The same turns and mirrors carry the whole set onto itself, and each row onto the other rows of its family. Which rows share a family with each named row? Give them in list order.
These 40 rows form 8 families of 5 rows each.
j747: +0.72 +1.08 -1.35 -0.24 -1.97 -0.11 +1.52 +0.11 +3.63 +1.34 +0.14
j223: -1.68 +1.96 -1.67 +1.51 +0.42 -0.77 +1.34 -0.59 -2.69 +3.13 +2.02
j687: -0.04 +1.29 +1.51 -0.06 +1.68 +0.69 +3.69 +0.60 +1.35 +1.77 +1.55
j116: +1.38 -4.25 -0.46 -1.49 -0.27 +0.84 +0.30 +1.44 -1.78 +0.59 -0.60
j788: +0.21 -1.68 +0.40 -0.87 +1.04 +0.08 +4.16 +2.30 -0.87 +2.37 +0.31
j893: +1.94 -1.86 +0.42 +0.86 -1.29 +2.41 -0.75 -0.58 -0.23 -2.10 -0.34
j642: +0.27 +0.77 -1.43 -1.26 -2.04 +2.45 +3.30 -0.59 +0.39 -1.58 +0.29
j345: +1.20 -0.39 -1.86 -1.17 -1.96 -0.53 -0.39 +0.03 +3.67 +1.07 -0.04
j247: +0.60 +1.57 +1.59 +0.59 -1.46 -1.14 +0.01 -0.93 -2.60 +2.34 +3.45
j320: -0.43 +0.59 -1.91 +2.59 -1.82 +0.66 -0.87 -1.14 -3.58 +0.41 +0.72
j598: -1.03 +1.84 -1.10 +2.98 -0.90 +0.53 +1.33 -0.66 -3.04 +1.26 +1.13
j217: -0.76 +1.98 -0.21 +3.41 +2.08 +0.73 +1.40 -1.15 +0.58 +1.88 +0.71
j9: +0.39 +1.16 -0.60 +4.20 +0.51 +1.77 -0.02 -1.60 -0.07 +0.16 -0.08
j389: +3.83 -3.62 -1.40 -0.01 -0.34 +0.13 +0.47 -2.08 -1.34 +1.46 +2.44
j912: -0.64 +1.41 -1.04 -2.43 -0.45 +1.19 +3.91 -0.55 +1.01 +0.30 +1.28
j61: +0.85 +0.95 +1.31 +1.83 -0.73 +2.42 +3.17 +0.12 +0.09 -1.32 +0.06
j56: +1.17 +1.00 +1.27 +1.21 -2.31 -0.70 -0.75 -1.15 -3.38 +1.07 +2.80
j835: +0.69 -1.05 -2.12 -2.32 -2.31 +2.23 +0.71 -1.17 +0.15 -1.95 -0.02
j877: +3.38 -1.19 -0.45 +1.88 -0.51 +1.01 +3.88 -1.59 -1.04 +1.36 +2.39
j171: +3.25 -2.73 -1.12 -0.67 +1.03 -0.52 +1.54 -2.00 -0.69 +3.08 +3.05
j187: +0.35 -3.26 -0.09 -2.18 +1.21 -0.38 +1.53 +1.76 -1.03 +2.30 +0.26
j557: +0.72 +0.45 -1.51 -1.15 -1.46 -0.56 +0.50 +0.17 +3.96 +1.82 +0.20
j631: +1.20 -0.23 -1.75 -0.40 -2.72 +0.26 +0.08 -0.08 +3.40 +0.14 -0.44
j966: +0.90 +1.70 +1.77 +1.41 -2.09 -0.62 +0.22 -1.15 -3.01 +1.55 +3.01
j560: +1.14 +0.79 -1.44 +0.43 -2.63 +0.45 +1.11 +0.18 +3.65 +0.55 -0.52
j175: -0.56 +0.09 -1.54 -4.33 +0.21 +0.49 +1.90 -0.59 +1.32 +1.05 +1.23
j115: +2.99 -1.05 -0.65 +0.35 +0.58 -0.34 +3.62 -1.49 -0.68 +2.94 +3.17
j544: +0.11 -0.84 +0.72 -2.58 +2.42 -0.58 +0.22 +0.17 +1.25 +2.47 +1.67
j996: -0.70 -0.70 -2.57 +0.96 -0.60 -0.28 -2.40 -1.26 -3.22 +1.51 +1.13
j454: -1.52 +0.20 -2.08 +0.12 +0.86 -1.35 -1.13 -0.98 -2.57 +3.21 +2.00
j312: -0.66 +0.86 -0.71 +1.33 +3.16 -0.43 -0.38 -1.28 +0.86 +3.06 +1.14
j550: +0.21 -1.54 -2.29 -4.02 -0.92 +0.91 -0.38 -0.96 +0.58 -0.31 +0.65
j369: +4.04 -2.50 -1.14 +1.54 -1.31 +1.14 +1.69 -2.04 -1.59 +0.40 +1.95
j782: -0.05 -1.04 -1.22 +1.03 +2.21 +0.14 -2.80 -1.61 +0.32 +1.78 +0.51
j767: +1.12 -2.96 -0.03 -2.16 +0.73 +0.57 -2.56 -0.61 +0.21 -0.07 +0.66
j576: +0.49 +0.90 +1.44 -0.03 -1.36 -1.31 -1.10 -1.17 -2.94 +2.42 +3.30
j694: +0.93 +0.53 +1.06 +0.44 -1.85 -0.97 -1.66 -1.36 -3.33 +1.93 +2.95
j943: +0.91 -1.45 +0.32 +0.43 -0.66 +1.41 +4.26 +2.01 -1.38 +0.53 -0.38
j470: +0.70 -0.58 -1.15 +2.91 +0.81 +1.34 -2.56 -1.67 -0.13 +0.03 -0.36
j493: +1.50 -2.99 -0.22 +0.39 -1.13 +1.64 +1.60 +1.67 -2.06 -0.43 -1.20

Same family as j912: j642, j835, j175, j550
Same family as j557: j747, j345, j631, j560
Same family as j544: j687, j893, j61, j767
Same family as j187: j116, j788, j943, j493
Same family as j389: j877, j171, j115, j369
Same family as j9: j217, j312, j782, j470

The same turns and mirrors carry the whole set onto itself, and each row onto the other rows of its family. Which rows share a family with each named row? Give them in list order.
These 32 rows form 8 families of 4 rows each.
j494: -0.46 -1.76 +0.14 -2.16 -1.44 +1.10 -2.61 +0.82 +3.17 -0.11 -0.71 +2.56
 -0.96
j156: -1.32 -0.10 +2.40 +1.28 +1.18 -0.68 -5.62 -1.56 -1.59 +1.28 -0.52 +1.56
 +0.67
j120: -0.40 +0.03 +1.93 -2.70 +1.27 -1.55 -5.50 -0.42 +6.34 +1.89 -3.24 +1.69
 -1.31
j698: -3.32 -0.41 +0.67 +0.77 +1.72 -0.11 -5.41 -1.49 -1.29 +1.16 -0.48 +0.61
 +0.56
j199: -2.66 +1.10 +4.91 -2.67 +3.14 -3.71 -3.49 -2.14 +1.99 +1.39 +0.75 +2.71
 -0.33
j991: -0.47 -2.10 +0.79 -0.26 -1.94 +0.42 -2.35 +0.74 +3.82 -0.06 -0.34 +1.28
 +0.16
j757: -2.79 +0.49 +1.31 +0.29 +1.06 +1.49 -4.15 -2.95 +0.46 -1.37 -1.14 -0.03
 +1.23
j776: -2.28 -0.57 +2.09 -3.76 +0.68 -3.66 -6.49 -1.09 +4.22 -1.34 -2.47 +1.09
 -2.76
j578: -2.38 -0.99 +1.44 +0.66 +0.29 -0.11 -5.65 -3.12 +1.31 -3.42 +0.45 +1.33
 +0.46
j271: -4.99 +2.78 +2.06 +0.01 +0.61 -1.04 -4.45 -1.61 +1.45 -0.28 +0.52 -0.20
 +1.75
j396: -0.57 +2.23 +2.12 -0.33 +3.17 -1.54 -3.41 -0.40 +2.35 +2.65 +2.45 +2.17
 -0.16
j888: -2.15 +1.41 +3.59 -2.81 +3.55 -3.94 -2.79 -1.39 +1.20 +1.16 -0.17 +1.10
 +0.54
j632: -4.31 +0.01 +4.08 -2.67 +3.94 -1.46 -4.38 -0.38 +2.83 +1.71 +2.19 +1.99
 -0.76
j393: -3.30 -1.05 +2.79 +1.01 -0.41 +1.08 -3.16 +2.40 +2.20 +0.74 -0.11 +1.64
 -2.97
j644: -3.17 +2.67 +3.81 +0.05 -0.39 -1.88 -4.01 -3.48 +0.75 +0.43 -1.49 +1.64
 +0.85
j381: -2.14 -0.04 +3.55 -0.60 +5.32 -0.18 -3.67 +0.54 +0.95 +0.08 +1.09 +0.52
 +0.40
j289: -3.54 -0.59 +2.47 -2.63 +1.64 -3.16 -5.76 -2.55 +5.90 -2.08 -1.93 +1.01
 +0.27
j143: -2.14 -2.99 +1.14 +0.75 -1.01 -1.30 -3.60 +2.23 +3.44 +1.31 +0.89 +1.69
 -1.45
j978: -1.17 +1.39 +2.92 -1.06 -0.51 -2.78 -5.07 -0.79 +5.05 -1.93 -3.89 +0.46
 -1.29
j383: -0.64 -2.32 +1.77 -2.36 +0.98 -1.66 -3.95 -1.72 +2.89 -0.45 -4.83 +0.86
 -1.87
j373: -3.38 -3.57 +2.70 -1.26 -0.99 -1.01 -4.97 +1.64 +5.08 +0.12 -1.44 +0.07
 -0.04
j737: -4.13 +2.21 +4.95 -1.14 +2.17 -2.25 -3.93 +1.47 +3.65 +1.88 +0.37 -0.24
 -1.62
j638: -0.42 -2.21 +2.79 -0.26 +0.22 +0.23 -3.18 +3.38 +3.71 -1.24 -0.07 +0.45
 -0.09
j907: -0.38 +1.40 +2.48 -3.15 +1.49 -1.63 -6.06 +0.64 +5.57 -0.05 -3.42 +1.46
 -2.03
j933: -4.63 +0.54 +0.75 +0.56 +0.46 -0.54 -5.10 -4.07 +0.53 +0.47 -0.38 +1.76
 -0.89
j206: -1.46 -0.57 +0.61 -0.44 -1.60 -2.49 -3.95 -2.29 +4.97 +0.03 -2.47 +1.55
 -3.08
j571: -2.56 +2.57 +5.80 -1.20 +3.39 -1.36 -3.35 -0.09 +3.79 +1.26 +0.65 +2.35
 +0.25
j616: -2.68 -0.71 +1.86 -0.85 +0.33 -2.28 -4.19 +0.30 +4.67 -2.29 -2.55 +2.74
 -4.07
j282: -1.70 -2.31 +1.90 -3.45 +0.80 -0.46 -5.75 +3.43 +4.42 +0.22 -0.12 +1.73
 -0.87
j67: -1.22 +1.77 +1.79 -2.80 +0.32 -0.32 -5.84 -3.37 +0.26 +0.80 -0.02 -0.12
 +0.61
j759: -2.02 +1.14 +5.11 +0.07 +3.68 -0.33 -4.60 -1.89 +1.92 -0.60 +2.16 +0.82
 -1.34
j690: -1.51 -1.82 +2.20 -1.12 -0.07 -1.72 -3.25 +3.06 +3.41 +1.74 -2.20 +3.74
 +0.54

Same family as j757: j776, j143, j571
Same family as j396: j383, j67, j690
Same family as j120: j494, j156, j888
Same family as j616: j271, j373, j759
Same family as j978: j632, j638, j933

The same turns and mirrors carry the whole set onto itself, and each row onto the other rows of its family. Which rows share a family with each named row? Give them in list order.
These 16 rows form 4 families of 4 rows each.
j732: +2.41 +1.15 -0.10 +4.27 -2.64 +1.95 -1.82 -1.63 -0.60 -1.45 -3.69 +1.08
 -1.30 -0.49 -0.24 +0.95 +4.06 +2.19 -1.92 +0.58
j148: -2.05 -1.13 -0.54 -0.12 +1.23 -0.82 -1.43 +1.21 +0.72 +0.96 +3.31 +1.41
 -0.15 -1.53 -1.06 -0.24 -0.52 -0.32 -0.50 +0.82
j974: +2.06 +2.11 +0.91 +4.22 -1.88 +2.63 -2.31 -0.89 -0.51 -1.01 -2.86 +1.44
 -2.07 +0.31 -0.12 +1.06 +3.95 +1.99 -0.78 +1.58
j140: +3.27 +1.00 +0.25 +1.02 +3.03 +1.61 -3.07 +0.11 +2.69 +0.90 +1.42 +0.88
 -0.74 -2.22 +1.80 -2.95 -0.18 -0.37 -1.28 +0.59
j800: +2.80 +1.27 +0.47 +4.29 -2.23 +2.30 -3.20 -0.57 +0.15 -0.83 -3.67 +1.98
 -1.90 -0.19 -0.93 +0.76 +3.32 +2.18 -1.95 +1.18
j149: +0.89 -2.54 +0.74 +1.59 -1.56 +0.57 -0.95 +1.56 -0.81 -2.31 -2.32 +1.17
 +2.56 +1.14 -1.41 +1.04 +3.97 +2.44 -1.93 -0.84
j819: -0.35 -1.25 -2.16 -0.06 +1.89 -2.35 -0.84 +0.53 +0.97 +1.71 +2.86 +1.50
 +0.62 -1.52 -0.83 -1.17 -0.14 +0.41 -1.10 +2.08
j387: +1.72 -1.48 +0.01 +1.94 -1.63 +0.18 +0.71 +0.85 -0.43 -1.31 -2.39 +1.84
 +2.90 +0.08 -2.50 +0.62 +5.44 +2.40 -1.67 -0.05
j883: +0.91 -1.59 +0.07 +2.29 -3.31 +0.22 -0.95 +1.63 +0.10 -1.25 -2.04 +1.90
 +2.36 +0.30 -3.24 +1.09 +5.12 +1.89 -1.77 +0.41
j989: +0.86 -1.05 +0.05 +2.17 -2.14 +1.22 -0.53 +1.57 +0.05 -0.98 -2.08 +1.61
 +1.63 +0.87 -2.00 +1.59 +6.27 +1.87 -1.04 +0.25
j11: +2.59 +2.93 -0.05 +4.58 -1.97 +2.54 -1.20 -0.51 +0.12 +1.33 -2.75 +1.30
 -1.69 -1.31 -0.68 +1.86 +3.77 +1.46 -0.88 +0.84
j196: -0.50 -1.60 -0.70 +0.40 +2.25 -2.56 -0.76 +1.07 +1.25 +1.42 +2.94 +0.44
 +1.29 -1.23 +0.69 -1.33 +0.35 +0.01 -0.53 +1.74
j298: +3.58 +1.03 -0.30 +0.84 +2.23 +0.76 -2.72 -0.07 +2.03 +0.69 +1.79 +1.11
 -0.20 -2.74 +0.73 -3.32 -1.54 -1.05 -1.31 +0.95
j975: +0.28 -1.03 -0.67 +0.04 +2.74 -2.37 -1.93 +2.02 +1.37 +1.78 +2.77 +1.43
 +0.79 -0.45 -0.11 -1.54 -0.32 -0.08 -0.39 +2.10
j841: +3.95 +1.01 -0.21 +0.30 +2.67 +1.99 -4.42 +0.76 +2.08 +0.29 +1.29 +0.50
 -0.10 -1.37 +1.01 -2.92 -0.34 -0.85 -1.26 +1.53
j39: +5.43 +0.88 -0.95 +1.34 +2.49 +0.60 -3.37 +0.88 +1.49 +1.84 -0.26 +0.29
 +1.00 -1.46 +1.43 -2.24 -0.86 -0.39 -1.24 +1.10

Same family as j196: j140, j800, j883
Same family as j974: j819, j387, j841

The same turns and mirrors carry the whole set onto itself, and each row onto the other rows of its family. Which rows share a family with each named row? Give them in list order.
These 32 rows form 4 families of 8 rows each.
j419: +3.40 +1.53 +1.34 -0.02 -1.92 +0.83 -2.59 -1.57 +5.01
j929: +3.61 +1.55 +1.22 +1.08 -1.54 +1.75 -1.27 +0.75 +4.58
j900: +3.24 +3.55 +3.26 +2.35 +1.08 +0.97 -2.42 -1.62 +4.36
j703: +3.06 +1.42 +1.95 -0.96 -1.12 +0.42 -3.19 -1.59 +4.65
j666: +2.88 -0.88 +0.71 +2.40 -0.19 -3.04 +0.64 -3.37 +0.68
j823: +1.35 +2.75 +0.32 +2.70 +0.06 -1.46 +0.58 -3.32 -0.58
j53: +2.93 +1.95 +2.21 +0.63 -2.43 +0.54 -3.27 -2.23 +4.71
j741: +4.84 +1.41 +3.58 +0.80 +0.39 -0.32 -3.46 +0.46 +2.64
j740: +0.47 -0.59 +3.12 +2.95 -0.83 -1.33 +1.48 -1.20 -0.03
j165: +2.92 -0.80 +0.18 +2.09 -0.25 -3.66 +0.83 -2.29 +0.92
j826: +4.29 +2.30 +3.75 -0.03 -0.58 -0.44 -3.78 +0.06 +2.63
j691: +1.89 +2.97 +3.72 +2.12 +0.80 +1.12 -1.61 -0.30 +4.93
j946: +0.54 +1.93 +1.72 +0.37 +0.66 -3.76 +0.97 -2.22 +0.37
j528: +1.27 +2.25 +0.89 +2.46 -0.15 -0.54 +1.56 -2.08 -1.10
j940: +2.56 +3.84 +3.01 +1.92 +0.67 +0.26 -1.89 -1.45 +5.38
j931: +2.41 +2.59 +3.71 +2.37 +0.98 +1.57 -2.39 -1.10 +4.62
j324: +0.05 -0.82 +2.08 +3.27 -1.78 -1.51 +0.82 -2.36 +0.62
j172: +1.19 +0.56 +2.25 -0.33 -0.03 -3.55 +1.13 -1.41 +0.01
j72: +0.63 +2.67 +0.54 +1.76 +0.58 -1.51 +1.41 -3.20 +0.00
j146: +3.66 +1.61 +2.01 +1.64 -1.44 +0.99 -1.25 +1.35 +4.91
j681: +1.16 +2.02 +0.45 +1.77 +0.23 -0.69 +2.21 -2.68 -0.35
j323: +4.57 +3.38 +3.49 +0.83 -0.49 -0.03 -3.38 -0.11 +2.52
j256: +1.81 +0.53 +1.87 +0.84 +0.41 -4.29 +1.03 -1.09 +0.21
j990: +0.02 -0.22 +1.79 +2.73 -2.13 -1.65 +0.66 -1.63 -0.29
j305: +2.70 +1.62 +2.83 +1.60 -0.75 +1.40 -1.21 +1.68 +4.49
j114: +2.06 -0.17 -0.76 +2.90 -0.66 -2.85 +0.77 -2.77 +1.72
j480: +3.10 +1.68 +2.25 +0.62 -0.71 +2.04 -1.25 +1.72 +3.55
j820: +1.78 -0.94 +0.42 +2.87 -0.91 -2.63 +0.40 -3.51 +1.28
j503: +5.02 +3.01 +3.26 +1.41 +0.59 -0.13 -3.37 -0.64 +2.72
j925: +0.70 +1.54 +1.77 +1.28 +0.70 -4.21 +0.99 -1.42 +0.55
j135: +3.07 +1.44 +2.80 -0.54 -1.90 -0.04 -3.66 -1.48 +4.12
j264: +0.53 +0.21 +2.07 +2.84 -1.63 -0.94 +1.43 -1.07 -0.77

Same family as j419: j900, j826, j72, j256, j305, j820, j264
Same family as j990: j703, j666, j931, j146, j681, j323, j925

